In the rows, 128 means zero.
Rows swapped in pairs by one turn or mirror: which row each one swaps with
Pinan: [116  94 113  90 121 158 125 124 140  84 119 152 125 124 112]
Far: [130 145 177 151 127 139 114 155 119 138 100 166 143 138 148]
mik: [133 132 175 143 144 139 110 145 113 137  89 160 120 118 157]
Lerub: [110 107 118 103 107 155 125 130 144  88 125 165 146 142  97]
gon: [119 152 163 147 142 113 130 109  97 125 110 147 138  81 131]
vora: [153 128 173 149 126 132 112 131 120 163 109 152 133 143 129]
Lon: [109 108 116  83 109 145 129 109 145  94 133 146 141 129 105]
sak: [130 148 186 141 134 122 116 134 115 148 104 154 131 120 154]
Lako: [108 109 120  89 100 159 133 124 142 117 115 166 140 128  85]
lur: [160 131 161 143 135 132  97 161 106 148 121 144 131 116 121]
mubut: [115 150 159 144 145 114 123 112  94 134 105 145 140  82 132]
Bif: [134  94 119 105 108 149 122 112 143 121 130 149 140 148  88]
Big: [133  99 112 103 123 142  99 136 129 115 132 147 137 116  76]
kotot: [109 132 103  99 124 139 133 104 106 100 128 122 154  97 121]
Rez: [ 96 110 109  97 112 149 118 107 131  95 131 157 153 132  99]
pap: [ 98 108 152  74 120 150 116 130 156 111 136 145 133 134 110]
gofa: [134 153 181 157 130 129 121 135 104 135 119 159 138 125 152]
nogo: [117 153 158 145 140 117 122 115  95 136 100 143 142  85 143]
Nin: [144 149 177 138 114 147 133 152 113 155 105 160 131 127 139]
lufak: [122 136 200 114 133 138 116 147 139 139 127 150 123 129 143]
giz: [115 131 106 101 121 140 139 104 107  94 135 122 150  94 118]
faf: [114 127 107 104 118 138 139  99 115  89 130 130 146  91 113]

mubut swaps with giz
faf swaps with nogo
sak swaps with Lon
lufak swaps with pap
Big swaps with lur

Rows swapped in pairs by one turn or mirror: which row each one swaps with
B: [108 169 149 107 153 147  98 149 103 112 130 164 122 108 154 121 119]
D: [169 123 150 103 119 130 127 119 113 161 128 155 129 137 159 176 111]
T: [ 96 148 117 119 135 138  98 142 105  99 124 113 119 123 164 122 165]
R: [149 136 175  82 125 150 123 143 135 130 130 128 115  86 140 160  94]
L: [117 153  90 138 128 140 101 130 140  98 135 120 109 120 162 120 155]
X: [169 120 171  91 115 140 126 127 141 145 128 108 118 106 142 164 102]
H: [120 158  92 145 135 135 100 134 121 124 137 164 120 143 153 126 130]
J: [154 107 141  96 110 135 115 120 138 131 132  74 118 125 157 162 147]
S: [ 98 152 121 111 145 142  90 142 102 100 133 126 123 126 168 120 161]
F: [135 153 138 112 141 134 111 133  90 142 130 187 133 139 165 151 122]
Q: [169 107 157  93 118 127 115 124 138 142 141  85 121 127 153 161 121]
N: [151 127 100 127 107 138 116 118 160 116 134  90 106 118 156 145 146]
C: [136 160  97 145 139 135  98 126 129 124 138 176 120 139 154 133 124]
A: [103 165 157  95 141 153 111 151  96 111 119 160 124  96 154 137 129]
Z: [119 161 166  91 144 156 109 153 115 114 132 155 117  88 145 136 102]
G: [107 159 133 113 159 133  86 148  97 108 145 144 127 129 165 115 140]
E: [176 126 111 134 113 131 118 110 155 147 136 138 117 136 147 162 112]
U: [145 110 135 105 106 135 121 125 135 124 122  71 116 121 154 156 152]
K: [152 126 174  82 110 149 133 132 127 138 117 115 120  94 145 172 116]
Y: [169 120 108 131 105 131 123 116 153 153 134 120 116 140 142 162 116]

T swaps with U
L swaps with N
S swaps with J

Rows swapped in pairs by one turn or mirror: which row each one swaps with
lubuf: [129 124 163 138 135 150 124 123 114 151 170 166 138  96 130 122 154  85]
Fip: [118 112 137 181 136 178 123 149 129 149 136 133 133 112 148 115  98  81]
zameb: [ 93 121 126 130 106 113  99 111 129 103 110  89 118 128 116 134 131 118]
mem: [117 120 164 127 117 106 109  64 132 125 117 126 124 124 124 134 126 104]
Bel: [118 119 159 133 134 168 125 142 115 157 188 138 142 102 141 135 139  79]
pode: [109 111 150 164 130 153 119 143 107 129 199 105 135 101 136 130 132  91]
befi: [ 71 129 145 147 109 114 102 108 141 103 100 121 116 131 119 130  92 115]
kagov: [127 124 160 134 134 167 120 141 119 141 190 148 136 100 142 129 121  85]
Kon: [ 93 113 131 158 112 115 104 122 116  95 150  74 116 118 119 131 128 120]
lokif: [108 124 148 151 135 126 121 157 126 161 175 141 141  99 137 114 169  97]
domat: [120 123 178 162 133 164 119 140 113 156 164 172 138 106 140 134 122  81]
vevok: [ 96 111 120 177 120  87 102 122 117 132 107 144 120 130 128 115 147 117]
fasu: [ 93 132 175 129 139 153 124 115 118 151 185 126 139 100 142 146 134  75]
sosu: [123 125 172 169 141 152 123 156 126 147 165 150 142  93 138 141 145  71]
vufog: [101 127 129 133 108 115  93 109 134  89 114  99 112 126 120 129 116 121]
fisu: [ 99 127 142 164 110 102  97 124 141  96  91 103 118 120 114 139 141 111]
fusi: [112 111 137 183 134 118 120 140 107 164 150 171 133 113 141 114 149  91]
zom: [ 90 125 126 150 112  90 102 135 136 125 121 107 125 117 120 114 165 121]
mam: [ 96 123 128 131 108 118  97  95 117 121 100 169 120 126 117 119 115 116]
Nipe: [121 131 153 162 138 160 124 103 138 172 146 141 135  96 134 162 107  91]
dusuv: [116 127 157 131 122 117 112 191 121 158 151 155 130 113 122 130 124 100]
gupur: [104 129 147 130 107  93 104 177 128 133 113 131 117 125 113 127 119 119]
mek: [106 133 134 158 122 131 107  83 151 143 104 116 118 113 120 163 101 112]
zir: [115 118 196 148 133 148 122 142 118 160 160 155 137 101 148 110 122  85]
Milob: [134 123 181 128 130 137 118  78 125 154 160 150 141 109 140 132 128  80]
Ziv: [110 122 143 134 125 151 111 113 107 153 144 198 139 109 133 119 115  92]
zif: [109 127 138 138 110 103 101  94 128 105 101 121 116 120 108 122 151 121]
rupu: [ 61 116 147 134 110 126 109 135 131 105 125 102 118 133 143 136  90 111]
Sabe: [100 112 123 180 120 144 107 132 136 120  91 109 118 128 134 121  94 107]
gonef: [ 77 112 161 136 131 157 126 153 126 137 175 132 134 116 158 137  94  84]
Mis: [ 89 117 169 145 106 104  95 113 131 116  94 109 111 127 125 108 115 121]
viku: [ 95 128 172 152 134 162 127 135 126 152 173 166 139 104 140 127  94  79]
Nune: [ 71 133 152 126 114 112 101  89 134 110 123  90 120 123 121 146 131 111]
zonuf: [ 93 121 147 156 105 111  90 108 129 103  88 123 111 131 117 134 115 120]

mam swaps with Ziv
gonef swaps with rupu
kagov swaps with vufog
zir swaps with Mis
Kon swaps with pode
fasu swaps with Nune
dusuv swaps with gupur

